In the data rows, the value 128 means zero.
In each game, the first row plays the second. By how much does the first row win? 15 means about a draw, 30 a big win and 0 a big loss. Wins can go round in a circle. Each row has two weighted sums of its numbers, A and B, taken from their middle values. A row wins by its A times the other's B, less its B times the other's A.
tensor([199, 122, 129, 087, 094, 074, 143, 095, 141, 127])
tensor([171, 122, 128, 171, 160, 106, 157, 122, 134, 181]): 7
tensor([126, 159, 150, 167, 160, 089, 153, 122, 136, 156])
tensor([136, 151, 147, 123, 133, 089, 137, 126, 134, 121]): 18
tensor([154, 065, 070, 085, 056, 125, 132, 116, 152, 104])
tensor([095, 118, 164, 107, 125, 158, 145, 157, 107, 081]): 19
tensor([154, 092, 106, 091, 088, 100, 150, 095, 115, 124])
tensor([131, 062, 087, 099, 060, 118, 124, 143, 185, 128]): 18
tensor([160, 135, 144, 160, 149, 102, 195, 092, 114, 166])
tensor([159, 071, 078, 094, 072, 141, 135, 121, 150, 112]): 17
tensor([100, 143, 121, 134, 152, 164, 067, 148, 119, 126])
tensor([096, 185, 126, 137, 152, 205, 081, 122, 075, 127]): 17
tensor([157, 151, 151, 155, 134, 105, 173, 099, 120, 160])
tensor([134, 144, 145, 149, 158, 102, 127, 131, 138, 144]): 17
tensor([110, 089, 106, 114, 094, 143, 145, 123, 161, 143])
tensor([164, 121, 127, 167, 163, 109, 143, 127, 134, 175]): 16
tensor([161, 119, 127, 180, 159, 114, 162, 120, 129, 180])
tensor([095, 110, 108, 153, 164, 173, 125, 131, 101, 158]): 9
tensor([108, 116, 113, 141, 145, 149, 163, 114, 095, 151])
tensor([179, 106, 090, 080, 086, 136, 090, 155, 128, 062]): 23
tensor([072, 149, 133, 099, 141, 179, 065, 161, 124, 116])
tensor([121, 083, 085, 100, 084, 153, 158, 094, 133, 131]): 18
tensor([067, 114, 126, 111, 151, 181, 098, 159, 111, 121])
tensor([139, 127, 194, 144, 135, 107, 150, 172, 158, 126]): 18
tensor([104, 175, 159, 125, 144, 178, 069, 106, 059, 106])
tensor([157, 117, 132, 153, 130, 112, 188, 093, 108, 151]): 15
tensor([160, 126, 135, 175, 159, 122, 171, 112, 128, 175])
tensor([144, 125, 155, 120, 113, 096, 173, 149, 181, 161]): 14
tensor([164, 048, 067, 077, 057, 135, 118, 128, 168, 120])
tensor([126, 115, 121, 170, 157, 127, 141, 136, 126, 167]): 14
tensor([162, 159, 146, 171, 166, 079, 137, 139, 169, 178])
tensor([164, 119, 143, 180, 153, 109, 186, 112, 137, 170]): 14
tensor([101, 097, 114, 118, 110, 145, 154, 120, 163, 155])
tensor([137, 149, 119, 098, 115, 168, 132, 132, 080, 079]): 17
tensor([167, 141, 143, 176, 152, 103, 184, 101, 113, 168])
tensor([108, 201, 195, 212, 158, 058, 177, 104, 133, 142]): 12
tensor([124, 114, 086, 080, 100, 135, 133, 133, 109, 096])
tensor([144, 181, 161, 178, 166, 072, 153, 125, 157, 160]): 15
tensor([130, 132, 121, 142, 151, 124, 081, 148, 138, 144])
tensor([132, 089, 093, 109, 083, 159, 158, 089, 135, 140]): 16
tensor([095, 133, 121, 135, 156, 163, 076, 149, 117, 133])
tensor([118, 138, 145, 133, 144, 110, 124, 141, 130, 127]): 15
tensor([161, 073, 075, 089, 064, 126, 136, 100, 141, 111])
tensor([116, 122, 139, 131, 151, 129, 115, 141, 125, 129]): 18
tensor([176, 132, 141, 180, 161, 101, 172, 118, 136, 178])
tensor([148, 163, 151, 167, 161, 085, 145, 125, 143, 156]): 17
tensor([157, 080, 104, 091, 069, 110, 157, 086, 125, 117])
tensor([114, 146, 139, 156, 166, 115, 121, 144, 146, 157]): 16
tensor([101, 189, 113, 124, 153, 206, 094, 131, 083, 145])
tensor([149, 122, 133, 142, 144, 114, 160, 111, 110, 148]): 15
tensor([112, 125, 144, 127, 152, 124, 107, 143, 129, 126])
tensor([091, 131, 132, 144, 160, 136, 130, 136, 126, 148]): 19
tensor([124, 160, 147, 169, 162, 096, 153, 122, 135, 161])
tensor([141, 144, 086, 090, 106, 169, 143, 126, 086, 081]): 18
tensor([169, 124, 086, 074, 084, 119, 128, 140, 135, 072])
tensor([148, 137, 145, 097, 122, 092, 139, 121, 104, 098]): 5
tensor([115, 187, 118, 081, 129, 162, 088, 161, 143, 126])
tensor([150, 077, 092, 087, 084, 104, 141, 092, 135, 115]): 14
tensor([091, 108, 156, 095, 143, 156, 096, 164, 114, 103])
tensor([151, 131, 114, 083, 104, 108, 131, 131, 120, 099]): 6
tensor([089, 132, 126, 138, 145, 145, 112, 140, 125, 136])
tensor([145, 143, 141, 155, 156, 105, 140, 126, 131, 150]): 16
tensor([155, 171, 153, 171, 180, 079, 152, 116, 143, 157])
tensor([166, 074, 111, 098, 056, 131, 146, 114, 160, 111]): 16
tensor([126, 078, 083, 100, 074, 146, 154, 089, 133, 130])
tensor([106, 162, 216, 151, 128, 113, 112, 145, 118, 049]): 12
tensor([147, 105, 100, 124, 120, 134, 091, 153, 143, 122])
tensor([172, 174, 172, 159, 140, 074, 172, 093, 121, 147]): 7
tensor([131, 090, 072, 099, 082, 143, 146, 105, 119, 107])
tensor([119, 149, 127, 077, 115, 115, 123, 148, 133, 084]): 19
tensor([152, 061, 088, 090, 059, 125, 124, 143, 181, 121])
tensor([114, 159, 197, 173, 124, 133, 109, 096, 103, 106]): 18
tensor([139, 145, 206, 175, 140, 095, 146, 169, 153, 112])
tensor([136, 089, 069, 090, 077, 139, 138, 114, 121, 097]): 17
tensor([139, 160, 204, 174, 138, 064, 150, 179, 175, 131])
tensor([122, 131, 140, 115, 136, 113, 131, 138, 128, 114]): 15
tensor([157, 132, 135, 183, 155, 110, 196, 098, 108, 178])
tensor([167, 108, 123, 107, 099, 095, 152, 099, 131, 126]): 25
tensor([119, 137, 121, 138, 145, 134, 075, 149, 139, 126])
tensor([083, 130, 138, 118, 137, 136, 104, 145, 132, 109]): 20
tensor([150, 161, 151, 163, 162, 083, 149, 121, 139, 153])
tensor([071, 140, 150, 089, 136, 127, 111, 162, 119, 083]): 18
tensor([093, 132, 159, 112, 120, 158, 147, 148, 089, 076])
tensor([130, 145, 095, 093, 128, 168, 138, 140, 147, 156]): 11
tensor([141, 091, 070, 094, 098, 134, 142, 119, 118, 107])
tensor([133, 152, 151, 143, 148, 094, 133, 129, 136, 134]): 15
tensor([132, 116, 123, 159, 160, 135, 131, 130, 119, 161])
tensor([103, 087, 116, 143, 123, 127, 154, 125, 156, 178]): 14
tensor([145, 177, 164, 154, 154, 065, 152, 109, 139, 140])
tensor([079, 144, 160, 090, 128, 142, 102, 182, 160, 110]): 21
tensor([083, 126, 133, 122, 147, 141, 120, 142, 122, 125])
tensor([168, 112, 131, 114, 108, 087, 164, 096, 130, 129]): 14
tensor([136, 169, 160, 154, 144, 071, 148, 118, 136, 139])
tensor([075, 164, 142, 122, 144, 171, 048, 149, 115, 107]): 16
tensor([165, 142, 170, 125, 134, 104, 134, 151, 139, 145])
tensor([164, 076, 077, 080, 062, 112, 132, 111, 145, 100]): 20
tensor([171, 135, 138, 173, 155, 099, 147, 126, 141, 175])
tensor([173, 097, 139, 142, 122, 084, 141, 136, 178, 157]): 17
tensor([127, 152, 134, 100, 116, 104, 130, 134, 132, 102])
tensor([051, 128, 146, 102, 137, 167, 117, 169, 115, 101]): 19
tensor([136, 155, 152, 147, 153, 091, 137, 126, 137, 141])
tensor([144, 127, 099, 074, 092, 126, 124, 150, 118, 068]): 15
tensor([174, 127, 134, 188, 166, 101, 179, 124, 133, 185])
tensor([166, 170, 158, 182, 164, 083, 165, 120, 152, 168]): 17
tensor([146, 083, 101, 119, 097, 123, 137, 136, 177, 144])
tensor([091, 164, 128, 119, 151, 161, 050, 149, 115, 120]): 13
tensor([121, 182, 164, 168, 160, 080, 155, 120, 146, 149])
tensor([123, 208, 202, 205, 135, 073, 166, 087, 143, 141]): 12
tensor([089, 154, 120, 140, 154, 154, 076, 146, 127, 131])
tensor([091, 116, 106, 150, 172, 172, 103, 143, 105, 155]): 18
tensor([160, 130, 133, 167, 154, 113, 169, 110, 117, 167])
tensor([139, 116, 126, 171, 160, 130, 150, 125, 129, 173]): 11
tensor([152, 145, 143, 169, 164, 111, 156, 121, 134, 167])
tensor([150, 149, 134, 104, 111, 091, 139, 121, 132, 114]): 17
tensor([158, 072, 082, 093, 065, 142, 139, 110, 152, 120])
tensor([124, 099, 091, 107, 085, 166, 152, 100, 127, 118]): 16
tensor([148, 109, 095, 124, 123, 171, 121, 129, 109, 113])
tensor([168, 154, 147, 174, 162, 084, 144, 134, 155, 169]): 14
tensor([157, 080, 084, 080, 072, 100, 135, 110, 137, 101])
tensor([126, 183, 164, 109, 115, 153, 063, 123, 134, 115]): 18
tensor([150, 108, 103, 131, 111, 164, 133, 120, 135, 137])
tensor([086, 131, 137, 124, 152, 128, 116, 147, 125, 116]): 14
tensor([105, 146, 197, 136, 113, 127, 113, 132, 075, 055])
tensor([095, 158, 113, 131, 169, 190, 073, 134, 080, 125]): 13
tensor([154, 086, 094, 088, 079, 114, 143, 109, 126, 114])
tensor([145, 122, 122, 151, 158, 112, 106, 144, 159, 165]): 21
tensor([148, 133, 124, 088, 112, 158, 098, 109, 121, 135])
tensor([138, 147, 105, 087, 125, 170, 100, 129, 126, 139]): 15
